In the rows, 128 means zero.
Rotation paths and how fast each direction turns (degrees per step)
Each turn is a multiple of 5 degrees from 10 to 175, or 0.
Path 1:
[138 126 137 120 133 119 131 131 132 123 125 126 121 127 122 126 125]
[136 125 134 122 130 122 122 131 131 122 118 128 121 130 124 124 119]
[139 128 128 124 129 123 132 129 133 122 118 132 124 123 120 126 120]
[132 129 134 126 132 120 136 125 137 121 121 130 119 128 123 125 121]
[134 126 136 121 127 125 127 120 130 121 121 129 117 124 123 123 122]
[139 128 131 118 129 127 132 128 131 120 126 126 119 125 122 129 121]
[135 128 128 125 130 127 128 129 134 118 120 126 117 132 127 127 118]
[137 129 126 127 128 130 132 123 132 119 118 130 118 124 123 123 123]
[135 129 131 125 132 126 137 124 134 118 126 126 116 125 125 125 127]
[136 126 134 124 130 129 125 124 129 117 123 124 115 128 128 123 127]
[143 127 126 124 129 131 129 131 129 118 123 125 119 124 125 126 127]
[137 128 127 130 135 126 133 132 134 117 121 125 118 131 128 123 127]
[137 126 130 130 131 126 128 124 130 119 118 128 119 124 126 118 131]
[141 127 134 124 133 123 133 128 129 120 126 125 120 123 124 122 133]
[138 125 135 124 135 122 125 133 129 119 122 124 119 131 128 122 128]
[142 126 129 126 131 125 125 133 128 121 117 129 124 125 124 121 127]
[137 128 131 129 135 119 135 132 134 122 119 130 123 127 124 122 127]
[133 125 137 126 133 119 127 125 132 123 118 130 121 127 124 119 127]
[141 126 136 119 130 122 128 129 129 124 123 128 123 122 120 124 126]
[137 127 133 121 133 120 128 134 133 121 122 127 121 131 124 127 119]
[136 127 129 126 128 124 126 127 132 122 115 132 122 126 122 123 118]
[136 129 132 124 131 122 137 125 134 122 122 131 121 123 120 125 122]
[132 127 137 122 131 123 130 122 133 121 123 127 116 129 125 124 122]
[139 126 131 119 126 129 126 125 129 120 122 127 119 124 122 127 121]
[138 129 127 124 130 127 134 131 135 118 123 126 118 129 124 129 119]
[133 128 128 129 129 128 129 123 134 117 117 129 116 128 126 122 122]
[138 129 130 124 129 130 135 121 131 119 124 128 117 121 123 123 128]
[136 127 134 123 133 127 131 127 131 117 127 122 114 129 128 125 127]
[140 126 128 125 129 131 123 129 129 117 120 125 118 128 127 123 126]
[141 129 124 129 132 127 135 132 132 117 121 127 121 125 125 124 129]
Directions:
[129 130 127 127 131 126 135 132 130 128 133 126 128 129 127 131 129] : 135
[130 127 131 133 129 127 126 129 130 128 129 126 126 121 131 129 124] : 0
Path 2:
[127 129 125 140 124 119 136 136 128 132 138 133 131 121 133 130 118]
[115 123 124 136 125 127 132 128 128 130 128 134 124 131 114 121 139]
[123 121 128 141 123 137 132 135 124 126 130 126 134 136 136 128 117]
[123 126 126 130 125 119 140 136 127 128 134 137 127 119 117 133 126]
[116 124 122 140 127 130 132 125 129 131 131 130 125 136 132 113 131]
[129 121 128 142 121 129 129 141 121 127 127 130 134 129 122 138 124]
[110 127 128 127 125 126 142 126 134 129 136 134 128 125 124 125 124]
[129 123 119 143 128 125 131 137 118 123 128 131 126 132 130 117 130]
[121 122 131 140 119 129 132 130 134 137 136 129 130 129 121 139 126]
[113 127 125 129 128 130 138 134 123 124 123 137 134 129 124 117 124]
[129 121 122 145 123 125 135 131 126 123 139 126 119 128 132 131 127]
[119 125 129 133 124 127 129 134 128 142 132 138 134 131 116 125 129]
[117 125 124 139 125 132 141 131 127 117 120 125 129 130 131 127 126]
[125 120 126 134 123 122 128 134 121 127 146 136 127 126 124 128 122]
[121 129 125 138 127 130 143 132 132 139 123 133 127 135 123 122 133]
[117 120 125 143 121 127 124 132 123 119 128 126 137 124 130 129 123]
[123 122 129 128 125 131 141 132 126 129 139 138 120 133 118 130 125]
[121 129 120 142 128 122 135 135 128 136 126 129 134 126 135 118 127]
[121 117 130 141 118 130 128 130 126 120 130 131 127 129 117 135 133]
[118 128 127 129 129 133 139 134 126 134 135 133 130 135 129 123 114]
[127 123 120 141 125 118 138 136 125 125 127 130 127 119 127 126 136]
[117 122 131 140 121 134 124 125 130 131 137 134 128 137 122 125 126]
[122 125 123 131 129 130 143 142 120 129 122 129 133 130 126 131 121]
[120 122 126 138 120 120 134 126 133 124 141 133 127 120 130 125 130]
[124 126 125 140 129 133 128 135 120 134 127 135 125 141 117 122 127]
[118 122 126 136 121 128 140 135 131 130 129 122 136 123 132 137 123]
[120 125 128 132 124 124 132 131 124 119 136 144 125 127 120 119 127]
[125 126 120 144 129 131 136 133 126 137 130 122 122 137 130 128 126]
[119 120 130 134 117 126 130 136 127 128 129 135 142 121 123 130 130]
[117 129 127 136 129 131 140 126 127 119 132 133 118 135 125 123 120]
Directions:
[124 127 131 128 126 133 126 128 128 127 123 126 133 130 126 132 126] : 110
[131 131 132 131 126 126 126 127 130 126 130 133 127 127 124 131 125] : 140
Path 3:
[141 124 131 132 137 130 136 139 128 123 134 124 127 131 121 133 125]
[127 122 132 134 134 136 136 145 129 136 129 127 124 134 127 129 131]
[132 125 131 135 139 134 121 139 125 135 134 122 125 129 128 123 121]
[138 122 119 137 131 129 126 144 129 125 129 119 129 129 129 132 125]
[125 118 125 131 132 132 134 144 126 121 131 126 119 133 131 126 121]
[133 133 134 135 135 130 130 144 131 127 130 132 123 125 127 124 117]
[140 124 134 137 130 130 137 138 130 128 131 118 124 130 123 130 123]
[131 120 130 130 140 136 135 143 126 130 134 128 125 134 124 132 131]
[128 125 130 138 134 135 124 144 128 139 129 124 125 130 131 123 124]
[138 122 123 135 135 129 123 138 125 125 134 117 126 129 128 127 120]
[130 122 122 133 131 130 134 148 129 121 127 128 123 131 131 131 126]
[128 127 137 133 134 133 133 141 128 126 132 128 118 129 129 121 116]
[143 131 133 137 135 130 132 140 131 128 132 124 128 127 122 130 122]
[132 117 130 133 132 135 138 141 128 132 131 120 124 135 125 132 131]
[127 124 129 132 141 136 124 144 125 134 134 129 125 130 130 125 125]
[136 125 124 140 129 129 123 142 129 130 129 118 126 127 131 125 120]
[133 118 122 130 134 130 133 142 126 117 133 124 123 132 128 130 122]
[127 129 132 135 132 132 135 147 131 127 128 133 120 128 130 125 122]
[139 128 137 136 134 131 132 136 129 130 134 120 123 129 124 125 118]
[139 122 128 133 136 133 134 143 129 129 132 123 129 132 123 135 132]
[124 119 129 133 135 137 129 143 126 136 131 124 122 134 131 124 126]
[135 128 125 136 138 131 119 142 126 128 133 123 127 126 130 124 118]
[135 121 122 136 127 128 133 144 129 120 128 120 124 130 129 130 122]
[127 124 132 129 137 133 136 143 127 122 133 132 119 132 127 126 121]
[136 132 137 139 133 132 131 142 132 133 129 126 125 127 126 126 121]
[139 119 130 134 135 133 133 136 127 130 135 116 126 133 123 131 127]
[127 121 125 132 138 135 129 147 127 133 131 129 126 132 129 131 131]
[129 124 128 138 132 133 122 142 126 132 130 121 122 128 133 121 117]
[139 125 122 134 133 128 129 142 128 118 133 123 126 128 127 131 120]
[127 122 130 133 129 132 140 146 130 123 128 129 120 132 128 129 124]
Directions:
[126 125 122 128 129 128 121 129 126 129 128 126 129 128 132 127 129] : 60
[135 128 126 130 126 125 127 125 129 126 129 123 131 127 126 131 128] : 115
[134 126 126 130 129 132 127 131 128 129 125 130 124 132 126 126 126] : 0
Path 4:
[121 128 118 131 119 138 121 132 129 123 123 133 130 126 136 118 129]
[116 127 118 136 128 134 120 133 130 132 128 135 134 135 125 130 132]
[121 128 112 129 135 134 132 131 124 137 134 129 133 132 129 134 124]
[127 132 121 129 127 143 131 120 122 130 130 127 132 127 139 130 119]
[122 131 129 129 124 141 121 120 124 126 126 137 139 122 126 125 123]
[123 126 119 127 126 135 125 136 131 130 131 134 140 119 120 122 125]
[129 129 112 134 119 134 131 135 135 130 133 128 136 128 133 127 130]
[126 136 117 134 121 131 128 124 125 132 126 139 135 135 135 135 132]
[122 132 118 126 132 133 124 129 115 134 122 139 130 123 132 129 125]
[122 127 122 133 130 146 122 133 124 133 129 126 127 118 132 125 126]
[122 128 126 138 125 143 126 125 132 133 136 128 138 125 124 133 131]
[129 131 118 126 127 130 135 122 129 136 134 136 142 122 124 134 125]
[135 133 116 124 120 135 131 126 127 131 124 135 132 119 136 124 123]
[127 130 123 134 116 138 120 130 126 130 119 138 130 124 130 124 134]
[117 126 118 133 127 133 125 136 125 137 129 135 131 125 122 129 138]
[123 129 113 131 131 135 133 128 129 140 135 126 127 124 134 133 131]
[128 133 124 132 127 141 128 114 128 137 128 131 130 126 136 134 126]
[127 127 128 126 127 139 125 120 123 137 122 139 134 120 121 127 124]
[127 123 120 125 121 139 131 134 130 134 129 130 132 116 121 120 128]
[125 128 118 133 114 134 131 126 137 132 131 130 132 126 130 126 138]
[124 132 115 128 125 126 129 120 130 138 125 141 132 131 131 132 134]
[127 127 115 124 131 136 127 127 122 139 119 134 122 125 134 126 125]
[123 123 126 133 124 148 125 126 124 135 123 127 123 126 130 126 129]
[116 123 127 130 126 139 130 120 128 136 134 130 135 126 119 129 133]
[125 126 116 122 128 131 136 120 135 136 135 131 135 121 126 125 126]
[134 128 118 126 119 136 129 120 137 131 122 134 131 127 135 122 123]
[125 125 122 128 117 135 124 127 126 133 116 140 131 133 123 124 130]
[116 122 114 126 125 133 131 135 122 135 127 131 128 129 124 122 133]
[116 126 116 131 128 137 131 123 131 132 134 124 126 130 137 126 132]
[121 129 123 130 133 137 124 113 131 135 127 134 133 133 131 131 124]
Directions:
[130 125 129 131 129 131 124 134 130 129 125 128 127 129 123 127 126] : 85
[130 127 129 128 126 128 130 126 130 134 126 129 123 123 127 129 133] : 10
[128 127 132 128 132 133 129 124 128 129 131 125 130 125 126 129 124] : 55
[132 125 133 124 128 124 124 129 127 128 132 127 127 130 130 128 129] : 0
Path 5:
[130 123 129 125 128 127 131 120 116 135 133 135 125 126 140 119 127]
[131 125 142 122 131 127 127 131 116 130 137 131 128 123 130 122 134]
[136 120 129 128 125 125 125 126 119 140 134 130 123 131 137 120 132]
[131 120 133 124 133 127 128 127 115 127 134 140 131 123 135 122 131]
[136 124 140 127 123 124 130 131 119 136 135 126 130 126 138 124 132]
[135 116 127 126 133 122 125 126 120 133 140 134 129 129 132 120 132]
[136 119 137 129 127 125 127 134 118 130 129 134 131 119 140 126 129]
[134 122 131 126 129 120 134 124 122 135 142 126 133 126 136 122 128]
[136 116 134 129 134 119 122 136 121 130 134 132 127 121 130 124 130]
[135 120 128 130 128 120 133 126 120 135 131 129 128 121 143 124 124]
[130 122 136 125 137 119 130 129 120 129 140 129 130 119 129 122 128]
[136 120 132 132 129 118 125 131 123 139 129 125 121 122 135 122 128]
[129 121 128 126 137 121 131 122 119 131 134 134 127 119 135 120 124]
[132 126 143 127 130 121 129 132 120 135 132 124 124 118 133 123 128]
[132 121 126 128 133 121 126 122 121 139 135 128 119 126 133 117 127]
[129 123 138 125 134 125 126 130 115 130 127 135 123 117 134 122 128]
[131 128 135 124 127 123 132 122 119 140 136 124 123 126 137 120 129]
[130 120 133 124 136 125 121 129 116 132 134 135 121 125 127 118 133]
[133 124 135 127 125 128 128 126 116 137 126 132 123 124 142 123 128]
[129 125 135 121 132 126 130 123 117 132 142 131 129 127 131 119 132]
[136 120 137 128 126 126 121 134 118 136 130 132 123 126 134 122 134]
[132 121 127 125 128 127 131 121 116 133 135 137 130 127 140 120 128]
[133 122 142 124 129 125 126 134 117 129 137 130 131 123 132 124 133]
[138 117 127 129 126 122 126 127 121 139 136 129 127 130 137 121 131]
[132 118 133 126 134 124 128 130 117 126 134 138 133 120 135 124 128]
[137 123 137 128 124 121 131 130 122 138 136 124 130 123 138 125 129]
[134 116 127 127 136 119 125 128 122 131 140 133 128 125 130 121 129]
[135 120 136 131 128 121 128 133 119 132 128 131 128 116 139 126 126]
[132 123 131 126 133 118 134 124 122 135 142 126 130 123 134 121 126]
[134 119 135 129 135 119 122 135 121 132 131 130 123 119 129 122 129]
Directions:
[131 129 132 130 123 128 127 132 128 131 123 125 126 127 131 130 128] : 155
[126 132 133 125 127 128 133 127 128 127 131 125 132 127 128 129 128] : 120
[124 132 129 127 131 127 128 125 127 130 125 126 121 125 126 126 126] : 20
[133 129 128 129 132 128 126 128 121 128 128 125 130 128 130 124 127] : 0
Path 6:
[125 121 127 125 133 123 121 129 136 123 141 124 126 134 130 140 128]
[132 123 120 126 138 131 122 136 119 122 130 124 140 130 129 134 122]
[125 126 137 134 131 129 121 125 125 133 135 132 136 127 131 142 119]
[128 125 123 121 129 120 125 135 126 131 135 131 124 136 139 141 125]
[132 114 128 125 142 125 124 127 127 125 130 126 135 135 124 137 127]
[125 128 124 133 129 133 122 131 131 125 140 124 134 127 129 142 118]
[127 126 133 124 132 124 122 136 114 131 133 130 136 133 139 134 123]
[129 120 129 128 135 121 118 124 131 129 126 135 127 132 130 145 125]
[132 121 119 126 136 130 134 133 128 130 141 124 129 134 129 140 123]
[123 120 135 126 131 126 117 133 125 124 135 123 141 132 126 133 121]
[130 131 125 131 133 127 120 129 125 125 130 133 132 126 142 144 124]
[129 120 128 125 138 125 126 130 119 139 135 133 126 136 127 138 123]
[128 116 127 125 126 122 126 131 137 124 132 124 135 134 128 142 120]
[130 127 127 128 141 131 123 131 123 121 141 122 134 129 136 136 129]
[126 126 127 130 132 128 115 132 119 133 128 134 134 130 126 139 117]
[132 122 131 127 129 122 133 127 130 132 133 131 130 132 139 145 123]
[126 119 126 121 139 123 118 132 129 125 139 124 126 137 127 135 129]
[131 123 122 131 133 132 124 132 126 122 128 125 142 127 128 140 118]
[124 129 137 131 132 128 123 128 122 133 142 130 132 129 136 140 123]
[128 120 124 120 131 118 119 135 125 130 126 133 127 136 133 139 123]
[134 117 127 129 142 128 131 124 130 125 134 125 134 131 128 141 126]
[122 127 126 129 129 130 119 136 127 127 144 123 133 132 126 136 119]
[130 124 132 126 131 124 122 132 119 126 125 131 140 130 140 138 123]
[128 123 128 130 139 125 121 123 129 133 135 134 122 132 130 144 126]
[130 118 120 123 130 126 131 137 127 129 136 124 132 137 127 138 119]
[126 121 137 129 134 127 120 127 128 120 136 123 141 129 132 137 126]
[127 132 121 130 134 130 116 133 122 128 133 133 128 128 136 141 122]
[131 117 132 125 134 124 131 129 121 137 130 133 133 136 129 140 120]
[126 120 128 126 130 122 122 128 139 122 139 124 128 134 131 142 125]
[131 126 121 126 139 132 123 137 119 122 135 123 137 131 132 134 125]
Directions:
[129 128 125 132 130 133 131 127 127 132 128 129 128 127 123 129 124] : 115
[129 124 131 129 127 127 128 125 130 126 122 129 133 127 127 130 126] : 140
[130 129 121 128 124 128 130 132 129 126 125 128 128 127 132 130 125] : 155
Path 7:
[115 133 118 128 132 134 135 127 130 132 132 122 122 123 130 127 116]
[122 129 124 126 123 123 132 117 133 122 136 113 131 128 129 131 120]
[120 140 117 127 116 135 131 120 124 132 131 124 133 125 123 132 125]
[130 139 126 123 120 130 131 126 135 131 141 125 135 133 131 120 118]
[121 139 123 115 129 125 140 124 127 131 135 128 124 130 120 125 126]
[123 135 124 124 128 116 134 133 126 130 137 117 139 125 127 120 127]
[120 136 121 133 132 134 139 129 127 128 132 123 128 118 122 121 119]
[118 128 125 127 133 127 132 123 137 130 141 117 132 125 131 132 119]
[122 133 122 128 121 130 136 114 126 124 133 121 133 122 118 134 126]
[124 136 124 127 118 132 127 125 131 137 141 127 142 127 129 127 123]
[129 137 128 120 127 130 139 121 132 128 140 133 128 128 120 121 122]
[119 132 124 118 131 117 134 129 126 136 140 126 136 126 124 126 129]
[125 132 126 132 129 125 139 128 123 124 134 124 135 116 119 117 123]
[116 127 123 131 135 132 132 128 132 136 140 126 131 119 129 128 117]
[123 124 128 129 127 125 135 113 132 121 138 122 132 121 122 131 120]
[119 130 121 128 119 130 127 121 124 136 136 130 140 121 123 133 125]
[132 132 129 126 119 130 133 121 132 128 141 135 135 126 124 119 117]
[119 130 125 115 130 123 135 124 127 137 139 137 127 126 123 126 125]
[125 126 127 125 126 113 134 127 123 126 136 126 137 121 123 117 124]
[116 128 121 132 131 130 134 130 122 134 132 132 128 115 125 121 118]
[121 119 128 129 130 123 131 120 135 126 140 124 130 121 131 125 114]
[117 125 120 126 120 127 131 114 123 129 132 129 129 119 122 135 123]
[128 128 124 128 113 126 124 122 128 131 138 130 139 125 130 122 118]
[125 132 123 118 122 130 135 121 126 132 135 140 122 126 123 121 118]
[122 125 125 116 125 111 131 127 125 132 137 127 132 128 130 120 123]
[120 130 120 128 125 123 136 128 117 127 127 128 127 117 122 116 120]
[118 123 123 130 129 125 128 129 131 132 136 124 128 122 136 121 112]
[120 124 121 126 124 126 134 113 128 122 130 124 121 122 125 130 117]
[119 128 119 126 113 124 123 121 125 133 133 124 136 126 132 130 121]
[130 135 123 124 114 132 132 120 127 126 133 132 126 128 126 117 115]
Directions:
[127 123 126 127 124 125 125 127 125 127 125 131 124 128 131 125 125] : 10
[131 130 128 126 122 131 125 123 129 129 129 131 130 131 128 131 129] : 55
[131 129 128 129 127 130 132 124 127 122 126 129 125 126 123 126 128] : 170
[127 128 127 128 125 123 127 127 123 127 126 125 132 127 125 130 133] : 110
Path 8:
[130 127 136 127 128 116 117 120 128 132 126 120 119 121 133 124 131]
[128 132 139 131 121 124 124 125 126 123 122 136 117 120 129 127 118]
[131 128 133 126 126 126 115 130 120 135 122 132 124 125 129 113 128]
[130 132 131 125 129 134 120 119 121 122 127 125 111 122 122 125 127]
[130 132 132 117 126 120 115 134 130 120 131 131 121 127 129 120 124]
[137 129 137 127 131 122 123 116 122 125 135 135 119 126 130 122 134]
[139 136 141 126 132 129 119 133 126 128 131 134 122 121 124 129 119]
[133 140 129 124 132 120 114 122 121 133 124 129 122 130 133 129 133]
[132 125 136 128 124 121 116 119 128 128 130 126 119 122 123 134 119]
[130 133 141 125 120 119 119 129 122 123 119 133 128 123 133 124 129]
[134 126 131 129 122 130 117 119 117 132 125 137 121 129 120 123 126]
[132 133 136 118 125 130 114 132 122 122 126 120 124 122 121 123 129]
[131 135 127 120 121 121 118 121 125 118 131 137 119 134 125 126 131]
[140 125 142 125 127 122 120 127 128 127 138 131 127 124 121 123 130]
[138 145 138 128 127 128 124 126 122 125 126 135 125 127 125 132 133]
[137 133 129 125 127 120 111 125 129 138 131 129 125 131 119 130 124]
[132 135 139 127 120 119 120 120 127 124 124 119 124 122 127 133 134]
[132 132 134 130 113 120 120 127 128 128 123 140 126 128 122 126 121]
[135 128 136 129 121 128 119 124 119 133 123 125 127 124 120 117 137]
[130 140 129 124 119 132 121 127 127 121 125 128 117 127 115 127 126]
[133 131 130 120 121 117 117 129 132 126 133 127 125 131 123 116 136]
[137 134 139 130 123 126 130 120 130 121 135 132 119 124 120 126 134]
[138 142 136 128 126 123 121 137 132 134 129 135 127 127 123 123 127]
[135 138 129 132 127 123 120 117 128 137 128 123 119 128 122 129 136]
[131 135 136 129 119 119 120 129 137 128 126 123 121 121 122 130 121]
[130 134 133 132 117 116 123 123 126 132 120 134 124 127 131 118 135]
[133 128 135 133 120 132 123 125 127 133 126 129 117 121 115 120 124]
[128 142 129 122 123 128 120 134 128 125 121 124 119 126 125 116 134]
[131 129 125 127 123 122 122 119 133 126 136 131 112 129 121 119 129]
[135 134 142 127 127 122 127 133 134 124 133 128 122 118 127 118 131]
Directions:
[124 124 126 126 123 131 127 129 125 125 125 128 127 128 126 123 128] : 45
[123 126 130 127 131 133 127 126 134 128 126 130 131 130 128 129 130] : 0
[127 130 123 127 127 125 126 129 128 131 127 134 129 133 131 126 128] : 140
Path 9:
[118 126 125 135 131 125 133 122 126 129 126 139 119 119 126 125 117]
[113 128 132 131 131 125 128 127 123 129 128 126 112 126 124 132 138]
[123 128 132 133 125 120 113 120 124 122 124 130 131 124 122 135 134]
[119 127 128 133 136 123 126 123 128 126 136 138 131 127 118 132 115]
[115 126 126 128 129 128 133 117 129 133 133 136 116 123 132 133 129]
[118 126 126 135 128 120 120 126 121 122 117 129 118 121 130 128 132]
[118 128 134 135 135 127 118 130 122 127 131 131 129 127 113 134 129]
[122 129 131 130 124 125 126 111 132 132 135 137 129 122 121 134 126]
[117 127 123 131 132 116 131 121 127 122 129 133 116 124 132 127 121]
[113 121 129 131 135 128 122 131 120 125 127 132 120 128 128 136 138]
[121 128 132 138 124 130 115 121 125 129 123 136 132 120 119 131 128]
[120 134 130 134 132 120 129 122 130 129 137 130 121 122 117 128 118]
[118 124 129 125 131 119 130 117 126 126 135 132 119 126 132 136 137]
[118 122 126 134 131 124 118 124 121 119 117 138 128 127 130 132 127]
[114 130 130 137 133 135 123 129 126 132 130 133 125 126 116 132 123]
[121 131 129 132 122 122 125 115 130 133 135 129 120 115 124 131 132]
[122 124 129 130 134 110 126 124 122 117 128 132 122 125 126 129 127]
[113 123 132 129 136 131 124 124 122 127 128 139 129 135 124 138 131]
[116 131 125 138 123 133 119 117 130 132 125 135 125 121 126 130 123]
[119 129 126 136 132 118 126 130 127 126 136 126 115 117 121 127 125]
[122 120 136 126 131 119 126 122 121 126 131 135 125 123 123 136 140]
[118 129 132 133 129 125 123 116 123 123 119 139 131 131 124 131 120]
[111 133 123 135 134 131 125 125 131 130 135 130 119 129 124 133 122]
[122 122 125 132 125 122 120 124 129 128 133 131 119 113 129 133 137]
[123 122 135 133 133 117 126 128 119 122 123 138 127 121 119 127 125]
[114 132 136 130 132 130 130 117 123 131 130 134 126 134 119 135 127]
[118 132 120 133 126 124 119 114 132 126 129 129 122 124 131 133 127]
[119 120 124 134 136 119 120 135 128 123 133 135 121 120 125 130 127]
[119 120 138 131 127 129 129 124 120 133 128 140 127 121 121 134 134]
[119 136 131 136 125 122 126 113 122 127 121 129 124 126 122 128 121]
Directions:
[131 127 127 123 124 131 127 130 125 128 131 127 128 131 128 122 127] : 0
[126 132 130 128 125 131 132 125 131 133 128 130 126 129 127 126 123] : 100
[126 130 130 131 125 130 128 129 123 127 128 125 133 129 129 132 125] : 95
